A single turn carries every row of the set below to another of its rows. Some are shown first; where does it send the rows asked next?
z852: [ -4   5  -5   8  -1   3   5 -15   6 -13  -4 -15   3   6   8  -1  -3 -13
  25  -3   4 -20  -7  -6   5]
z79: [  1   8   0 -18  19   4  -2   7   5  11  -6   9   3  -1   6   4  -2   2
  10   4  10  10  -7  -1   5]
z400: [ -4   2 -11  -3  -4   8   5   2  -9  -4  -8   9 -11  -1   5  11 -10  -2
   9 -13  18   6 -14  11   0]
z489: [  2  -3  16  14  -2  11 -19  -4   3  -6 -10 -12   5  -8  13  -9   1   3
  17   4  14  11   0  10   6]
z235: [  3  -8  15   5  -2   7 -27  -5  -3  -9 -11 -10   5  -2  12   7 -16  -9
   8   0   8   7  -1   0  10]
z552: [  9   4  -6   8 -12   2  11  -7   7  -3   5   2   9  -8   3   1 -21 -14
  -1   3  -2  -1   9   3   0]
z5: [ -2   0  -5   9  -8   1   1 -13  -3  -5   6 -17  -1   8  10  -4  -3 -11
  25 -10  -3 -10 -13   9   0]
z891: [ -1   7   8  -9   7  14   3   6  -2  12  -6   1  -6   6   8  -1   1  -5
  11   5  14  11 -25  -2   3]
z990: [  1   5  -5 -19  -2  15  11  -1   3  -4 -12   8  -8  -5  -3   2   1  -9
   2 -11  12   7 -15   2  -5]
z750: [  6   0  -8  -5   9  13   7  -5   4  -6 -15  -1   0  -5  17 -18 -13  -4
   1  12  -4   0  18  -1   0]
z462: [ -4   3   3  -6  21  20   2   1   6 -25  -3 -14  -9   1  13  -5 -10  -6
   4   5  -8  -3   4  -3   9]
z345: [  4  -8  13   7   6  11 -25  -2   3  -5 -11 -13   5  -5  16  -7  -7   1
  15  -6   4  13   4  11   3]
z470: [  3   3  17   5   4   8 -25 -12   0  -4  -4 -16   7   3  20  -3  -6   1
  12   3   8   9  -4   5   5]
z169: [  5   8  -1  10 -15   9   5  -7   7  -4   5 -13  -4  -1   4  -6   2 -18
  27  -3  -4  -7  -9   9   3]
z751: [  8  10  -1  12  -6   6  -2  -2   9  -7   2 -20  -1   5   5  -5  -7 -13
  27  -5  -2 -13 -15   7   5]
z283: [ -7  -3  -3  -2  -3   9  10   2  -7   2  -2   3  -7   1  -1   3  -3  -1
   4  -4  18  12 -25   4  -3]
z628: [  2   3   5 -17  14  13   7   3   6   5 -13   8   7  -5   0   1   5   1
   3  -5  11  14 -14   1   2]
z926: [-15 -14   4  -5   0  -5  -5  -8  12  -4   6   3   3  -6   5   2 -13 -19
   6  -3  -7   4  10   2  -6]
z7: [  0  11   8 -15  21  14  -8  -2  12 -20  -8 -11   0  -5   8 -13 -12  -2
  -3   3  -2  -2   5   1   3]
z461: [ -2  -8   1  -2  -6   1   8  -3   6  -5   8   3   6 -14 -11  -9 -15  -7
  -2   1 -13   1   8   7   0]
z822: [ -6   8  -2  -3  10  10   1   9  -9  10   1   2 -12   6  12   4  -7   2
  12   2  18   8 -16   2   6]
z573: [  4   9 -12 -20   6   6   6   0   6  -5 -16  14   1  -6  -1   8  -2  -3
  10  -9   9   3  -9   7   0]
z414: [  1  10   7 -11   9  21  -4   0   5 -12 -15  -8 -10  -7   7 -23 -10  -2
   0  12  -4  -1   8  -1   5]
z901: [ 14   5  -4  20  -7   9   0   6  12  -5   4 -16  -3  -4  12   0  -9 -18
  23  -1   8  -2  -5   6   7]
z155: [ -7  -9  -5  -8  -1  -5  -1  -4   9 -10   5  -1   1  -9  -6  -8 -18 -16
  -1 -13 -10  -3   2   8  -5]
z988: [ -3   9  -2 -13  11  18   2  -9   6 -16  -9 -11  -9  -1  13 -19 -10   1
   0   5  -7  -2  13   1  -3]
z177: [  8 -10   2  12  10  11 -14   7   6  -3 -14 -11  -2  -9  22 -13  -6  -6
  18   4  10  12   8   7   6]
z733: [ -3  -2  -1   1 -10  -6  -1  -9  10  -3  11  -1   8  -7  -5  -3 -22  -8
  -3  -1  -5   0   5   4  -8]

z751 goes to z733
z628 goes to z891
Where do these go?
z573 goes to z79
z489 goes to z169
z926 goes to z462
z155 goes to z7
z750 goes to z177

A single turn carries every row of the set below to another of its rows. Some are shown first; where does it send the rows asked next?
z642: [ 13  -3 -10   1  -7  -2   5 -13   2  -5  -9  -8 -13 -11  10  18   5]
z452: [-5 -6  4  0  8  1  9  1 -5  5  7  7  4 19 -6 -4  8]
z823: [-1 -4 14 -3  1 10  3 -5 -3  6  7 -1  8 19 -9  1  5]
z899: [ 10   3  -2   3  -4  13  -7  -3   5  -8  -6 -11   9  -7 -16  -6 -13]
z70: [ -7   1  -1   3  -2   5   3   2  -7 -20   5   4 -19   9  -3  -8  -6]
z368: [-2 -5  9  0  3  5  9  1  0 10  3  6  4 19 -5 -5  8]
z210: [ 10  -3 -13   3   3  -2   6 -10   6   5 -11  -3 -13  -8  16   8   0]
z23: [-5 -8  4  1  7  1 10  1 -4  6  7  7  3 19 -7 -4  7]
z716: [ 10  -2 -13   7   4  -9  10 -10   2  -1  -8   0 -11  -9  13  12   2]
z956: [-5 -6  5  0  7  2  9  2 -4  7  7  7  4 19 -6 -4  7]
z524: [  4   7   1  -7  -2  16  -4  -8   3 -11   1  -8  15  -9 -13   0 -12]
z168: [-2 -6  8  4  3  0 12  2 -2  7  4  7  3 17 -9 -2 10]
z991: [ 13  -4  -9  -2  -6   3   2 -14   5  -1 -10  -9 -12 -10  13  16   3]
z755: [ 13   4   7 -14  -5  10  -1  -7  -4 -13   5 -11  15  -2 -12   6  -5]
z705: [  8  -1 -12  -1  -1  -4   4 -11   6   1 -10  -7 -10  -9  17  14   1]
z548: [ 10  -2  -8  -3  -5  -2   4 -15  -1  -8  -6  -7 -10 -12  14  19   5]
z821: [-4 -7  5  1  7  2  8  1 -4  7  6  7  3 19 -7 -5  8]
z67: [-10   0  -4   3   1  12   0   0  -1 -15  -1   7 -17  11  -5 -11  -8]
z92: [ 16   2   5  -6  -8   4   4  -6  -5 -14   5  -9  13  -4 -19   8  -2]
z641: [  2  -7  13   1  -2   7   5  -3   0   8   4  -2   6  19 -14  -1   7]
z428: [ 10  -2  -8  -5  -4   3   2 -15   1  -5  -6  -8  -9 -10  17  17   4]
z985: [-4 -4 10  1  3  1 11  0 -6  3  7  8  6 18 -6 -2 11]
z521: [ 19   0   3  -3 -10   6   2  -5   2  -7  -1 -12  10  -2 -22   4  -3]
z903: [  8  -1 -11  -1  -2  -7   6 -12   2  -5  -7  -5  -9 -11  16  17   3]
z460: [ -3  -2  -4   7  -4   4   3   3  -3 -15   1   2 -23   9  -7  -9  -8]
z527: [  4   7   1  -2  -1   8   0  -8  -2 -18   5  -6  15  -9 -17   4  -9]
z201: [  6  -1 -11  -4   6  -1   4 -12   2   1  -6  -2  -8  -7  23  10   0]
z328: [  4   6   1  -5   0  14  -9  -6  -1 -15   0  -9  13  -6  -8  -4 -13]
z686: [ 17   3   5 -11  -8  13  -1  -5   4  -4   0 -13  13   0 -15   2  -6]
z912: [ -2  -5  15  -2   1   5   6  -6  -8   0   9   0   9  18 -11   3   8]
z729: [  5   7   1   1  -1   5  -4  -7  -7 -22   2  -6  12  -9 -14   1 -10]
z638: [ -7   2  -1  -2  -1  10  -2   2  -4 -16   4   2 -20  11   2 -10  -9]
z376: [  1  -7  13   4  -2   2   8  -4  -5   2   7   1   6  19 -15   3   8]
z129: [-4 -3 11 -3  5  5 10  0 -4  5  7  6  6 18 -3 -3  9]
z42: [  6  -1 -10   1   7  -8   8 -13  -2  -5  -5   0  -9 -10  19  13   1]
z434: [  7   0  -9   1  -4  -7   4 -17   3  -6  -7  -3  -8 -11  16  16   4]
z424: [  9   5  -3  -1  -5  15  -3  -6   8  -7  -4  -9  11  -7 -19  -1 -11]
z441: [  8   4  -2   5  -6   6   2  -6   3 -13   0  -7  11  -9 -23   3  -9]
z100: [ -8  -2  -5   7   0  10   1   1   0 -15   0   8 -18  10  -7 -11  -7]
z715: [  6   1  -9  -2  -4  -2   2 -17   5  -4  -7  -5  -8 -10  19  14   3]
z387: [-10  -1  -4   6   2   9   2   1  -3 -17   0   8 -17  10  -6 -10  -7]
z499: [  7  -1 -10  -3  -1  -4   4 -12   3  -2  -8  -6  -9 -10  19  15   1]
z31: [  9  -2 -12   1  -2  -7   6 -11   5  -2  -9  -5 -10 -10  14  15   2]
z670: [ 10   3  -2   9  -5   4  -2  -4   0 -16  -4  -7   8  -8 -21  -1 -11]
z396: [-11   0  -3   3   2  10   0   0  -2 -17   1   8 -17  11  -4  -9  -8]
z277: [  9  -1 -11   0  -5  -2   2 -16   7   0 -11  -5 -10 -10  16  12   2]
z355: [ -3   0  -3   2  -3  11   0   3   0 -10   0  -1 -23  11  -3 -12  -9]
z465: [ 10  -1 -10   4  -7  -6   4 -15   6  -3 -10  -4 -10 -11  13  14   3]

z499 goes to z705
z912 goes to z823
Where do these go?
z460 goes to z70
z755 goes to z686
z715 goes to z277
z670 goes to z729
z441 goes to z527
z210 goes to z716
z168 goes to z985
z642 goes to z548

